Rows are one point carried round by a steady rotation, each followed by how many steps it has turned.
The counts run from 0 to 250.
[ -4 -14 -22 -12  13 -18 -22  -7  11  17   3  -6 -32  12  15  -4 -25  30
  49 -34  -4 -15 -28  10 -15  -8  28 -15 -11   6   3  25  19  28  22 -21
 -16  15  -6 -33  11  44 -23  -1  23  -9   6 -22]	35
[  6   3 -23   6   4  13   8   2   7 -17  -5 -16 -33  12   4  22  -2  15
  14   9 -34 -24 -38  27  41 -42  26 -13   4 -42   3   7 -18  18 -20 -47
 -22 -20  38 -20   8 -26  21   5  14  10 -15  -7]	132
[ -4 -17 -22 -26  -3 -26 -29   5  20   0  11  -8 -25   9  -5  -1 -22  33
  24 -11  15  -7  -9  20 -43  11  26  10  10   4   0  24  35  37  35  -6
 -29  -2 -22 -24   0  20 -20  11  46  -4  34 -23]	36
[-25  14  -3 -22  10 -33 -13  14  25 -14   5 -33 -30  25   6   0 -41  -4
  14 -15  -7 -13 -29  -3 -15   2  54  26  28 -19  -8  14 -18  43  10 -21
   4 -33  -3  11  20   2 -14  -4   2  -2  32  -7]	39
[-10 -21  15 -22 -27   2  -6  17  29   7  34   2 -35  -9 -30  10 -23  -6
  14  -3  21 -10 -20  -1 -24  -3  15  27 -10  -1 -13  23  34  52  38 -14
  -7 -14 -41 -26  -2  -7   2  -5  36  12  27  19]	162
[-11  26  21  -7 -19  -6  -2  41  42   3   6  23 -39 -13  -9   2  -1 -15
  17  -4   0 -15 -57   3 -18   3  32  34 -12  -7 -28   8 -14  14 -11 -31
  -5 -39 -39  10   7  17  12 -20   7  32   6  23]	76
[-19 -10 -42  14   4  17  12 -18  -1 -25 -12  20 -28  -5 -18  12  21  30
  46 -21 -48 -11 -22  18  -7 -25  -1 -16  -8 -35  10  38  -7   5  25 -11
  -3  31   6 -40  11  23  18 -33   0   6  21 -15]	50
[-38 -16   0   5 -12 -16   4  -3  -4  28  36   9 -23   1 -35  25   2 -24
  17 -12  -4  -3  -3 -35  -7  10  -9  10  -2   7   1  15   2  59  43 -11
  15  13 -32 -26  12 -14  26  12   7  10  24 -24]	17
[ -5 -23  13 -21   5 -18   8   3  46   7   7  24 -23  44 -36 -17  -3  -5
  24  17  26 -22 -26   1 -40  -9  13   0  19  19  -9  12   1  69  30  -7
  14  10   5 -11   0 -10  28  20  38  -6  19 -28]	20
[-22 -24  -2 -19  26  -1 -29  12  -5  25  40  21 -33 -19  -7   0 -25   8
  46 -26 -20  -5 -45  11  21 -14  19  -6 -22  -5   8  23  20  41   5 -20
   5   4 -29 -41 -11  10   2 -17  12   2 -14   4]	160
[ -7  25  13 -11 -13 -15  15  27   3  -2  14   6  -4 -23 -28  38   5   3
  11 -58 -18  13   1 -24   7  15 -15   3  -8 -44  -5  -2   1  38  15 -24
  31  10   3 -47  -1 -29  13 -12  -6  -1 -32  -4]	155
[-33  -2  -3  24   5 -11 -34  -5   0  -7  19  47 -31  -3 -28   2  27 -33
  12 -11  -4 -16 -11 -25 -20 -16   6 -14 -14   2 -26   6 -40  29  37 -28
   3  16 -44 -17  14  19  33  -3  -9  43  -7 -11]	143
[-18 -20   0   0  13   7  -7 -29 -13 -26   1  -2 -32   9 -26  10   8  14
  11  -4 -34 -19  -8  34  38 -25  22 -11  10 -38   1   0 -31  38   2 -28
 -21 -11  29 -25   6 -38  37 -10  20  12 -20 -12]	131
[-23 -16 -35  14  39  -2  -6 -31   6 -23  13   9 -29  15 -30  -6   6   7
  22  11 -36   8 -30  13   9 -39  28 -12  14 -14  15  27 -26  26  16 -23
   9  27  31 -27  15 -14  33 -19   6  -9   3  -6]	196
[-14  25 -19  15 -21  -1  -2   6 -19 -10 -21  15 -12 -18 -34  39  24 -24
  -3 -32   4 -21   0 -26 -31  15   5 -15 -11  -8 -29  15  -9  11  37 -26
 -44   2 -18 -37  10  14  32  36  20  53  -1 -24]	207
[ 27   4  16 -21 -15  11 -12  30  39  -2   5   9 -30   0  -9  -4 -18  22
   5 -12   4 -13 -55  32   7 -18  27  -4  -9 -38  -8  -4   4  36 -17 -30
   5 -25  28 -23  -3 -22   5  -2  30 -11 -38  13]	7
[  2  21 -15 -10   3  -6  -1  23  36  23   3 -23 -28 -14 -14  46  37  15
   4 -11  -6 -17 -26  -2 -13 -17  44  -2 -14 -11   5 -13   8  24   1 -35
  -2  -9  41 -41  -6 -37  -9  20  29  10  13 -14]	68
[-27  24 -40   0  -7  12  -9   5 -11  -6 -13 -11 -26  -9 -16  28 -29   8
   1 -51 -17  16  -5 -25   1   7  13 -24  13 -44  -2  41 -16  17  19 -36
 -12  16  10 -24  34  20  -3  23  -9   5  -2  -3]	119
[-31  -9  23  -3  -8 -13  18  -3   1 -23   9  13  -6  46 -29 -26 -36  -6
   2 -23  -3  -5   8  21   1  22 -20  -2  19 -36  -7  29 -24  73   9 -21
  11  16  -7  13  21   6  41   2   8   2  13 -10]	167
[ -7   9 -34   4  14  -4 -14  -9   2  33 -18  19 -33  18   5  10  20   3
  44 -30 -18 -22  -7 -21 -14 -19  27 -46 -21  12 -10  -5 -17  26  -1 -20
 -19  -5   3  -7  10  18   3  31  14  40 -17 -37]	209
[ -1  24   4 -11 -19 -21 -24  42  29  44   5  19  -1 -10 -21  32  17  12
  32 -38  -5  -9 -55 -13  -8   5  20   9 -18   7 -11  -8   5  21  -5 -28
  20 -18   1 -32  -8   7 -10 -29  11   1 -14  -7]	157
[  9  -9  -1 -23 -17 -20  -1   7  45  -8   5   1 -11 -19 -25  14  18   4
   3 -20   4 -15 -34  -6 -49  -8  21   8  24 -13  -1  13 -10  -4  66  -7
   6   8  -6 -45  -4  22 -33 -22  13 -16  36  -7]	178
[-41 -10 -11 -12  34 -25 -10 -15   4 -25  24 -33 -52   9  -7   3 -37   4
  19 -20 -23   5  -1   3  -4   1  22  13  30 -37   4  22 -10  47  24 -15
   3  -2 -16  -9  16  -9 -23  15  -5   0  30  -4]	38
[-20  10  -3  -9   4  19  45  15  17  44  -6  16 -30  22 -30  -6  -6 -25
  20 -31 -31 -25   0 -37   0 -18  -4 -22 -18 -12  -7   5 -13  45  -1 -31
   5   5   1  -2  13  -4  10  47  -1  17  -4 -29]	83
[ 15  -9   8 -13 -16 -22   4  -4   8  -3 -35   6  -8  19   1  23  50  15
  37 -38   5 -36  -1  30 -15   1  23 -20  -4   0 -20 -27 -13  28  -4 -25
 -32 -29  13 -24   1   5  19  -6  28  39  -9 -38]	64
[ -2  -1   3 -13  39 -15 -13  -1  23   2  30  -5 -32 -26  -8  16  35 -20
  28 -12 -34 -33  -2  -6   5 -38  33  -4  -4 -29 -11 -21 -30  40  24 -30
   6  -9  -3 -28   5 -19  -4  13 -11  13 -26 -22]	2
[ 18  16 -11   5 -17  11  31  22  35 -21 -26 -15 -20   1 -20  29  11  13
 -12  12  -7 -19 -42   6  -1 -18  26  11   8 -32  -2   2  -7  17 -11 -45
 -23 -28  45 -28 -10 -45  14  -2  32  19   2   7]	133
[-22  26  10   6  15  -3  -8  36  19 -12  30  11 -51 -22 -11  -2 -18  -9
  18 -16 -19   0 -50   5   1  -5  28  29 -10 -24 -30  26 -21  16 -12 -30
   5 -15 -26  -8  14  -3  12  -7 -12  24 -24  23]	75
[-23  22 -20  20   9  10   4  19  -4 -21   5  26 -17 -31  -7  18  12  16
  32 -32 -14  29 -20  -8  -5  12  -9   6 -26 -38 -13  38  -5  14   8 -21
   0  37 -33 -41   9  -7  50  -2  -1  31 -19  12]	139
[-24   3 -11 -19 -15   3   5  14  13  21 -15  -3 -25  28  -2 -14 -30  40
  42 -32   2 -33 -16  27 -16  10  14 -24 -10  -5 -12  14  22  46  -8 -19
  -9 -19  11  12   8  33 -23 -11  24   4  22 -16]	100
[-10   7  -6 -11   3   6  27  26  42  43 -12   9 -23  25 -21   1  11   9
  25  -7   0 -39 -16 -30 -40 -13   6 -15 -24   0 -11  -2   0  50   1  -8
   6  -9   1   3  15  -3   4  30  19   1  16 -31]	84
[-47   1 -36  -4   1 -10 -33  10   9  25   0 -10 -30   4 -30  10 -31  27
  19 -45 -20   6 -21  -6   0  14  19 -32 -17 -20   4  17   3  37  20 -14
  30  12  18 -21  17  31 -16   4  -1 -18   2  -7]	245
[  5  -6  25  -9 -16 -25 -15  -3  48 -14   9   2 -22 -12 -51  20  36 -10
 -25   0   6 -25 -16   9 -34 -19  25  -2  14  -4  -9 -16 -28  42  30 -18
   9 -13  30 -37   0 -27  -9   7  26   3 -25  -8]	4
[ 24  41   8  10 -27  -2  -4  17  29 -50 -44  34 -18  12 -19 -10   5  17
   6 -17  16 -14 -54  22 -35   5  27   5   3 -24 -26  19 -30 -16  -7 -23
 -21 -13  -3 -11  14  25  22 -20  26  25 -18  19]	202
[ 14  35  34   3 -14  -9   5  -6  -8 -35 -31  -5 -18   0 -30  13   1 -16
 -11 -42  23 -24   0 -15 -31  19   4   4  14 -10 -18   2 -29  14  27 -17
 -45 -21 -16 -19  10 -30  13  24  30  57  -9 -15]	61
[-23  27  -1   0   6 -39  14  13  34  -4   3 -20  11  41 -24  38  -4   5
  19 -10  19   6 -37 -35 -41  32   4  29  31  14   5  -2   5  36  20 -17
  13  -5   1  -1   7  -8  15 -10  19  -9  54 -18]	105
[-29  -3   9   5  13  -3 -11  12   8 -25  37  21 -52 -30 -20   4 -30  -6
   4 -16 -19  11 -44   9  -5   0  -3  26  -3 -39 -12  33   2  33  11 -13
  -1   6 -25 -33   9 -31  34 -14  -3  26 -26  32]	74
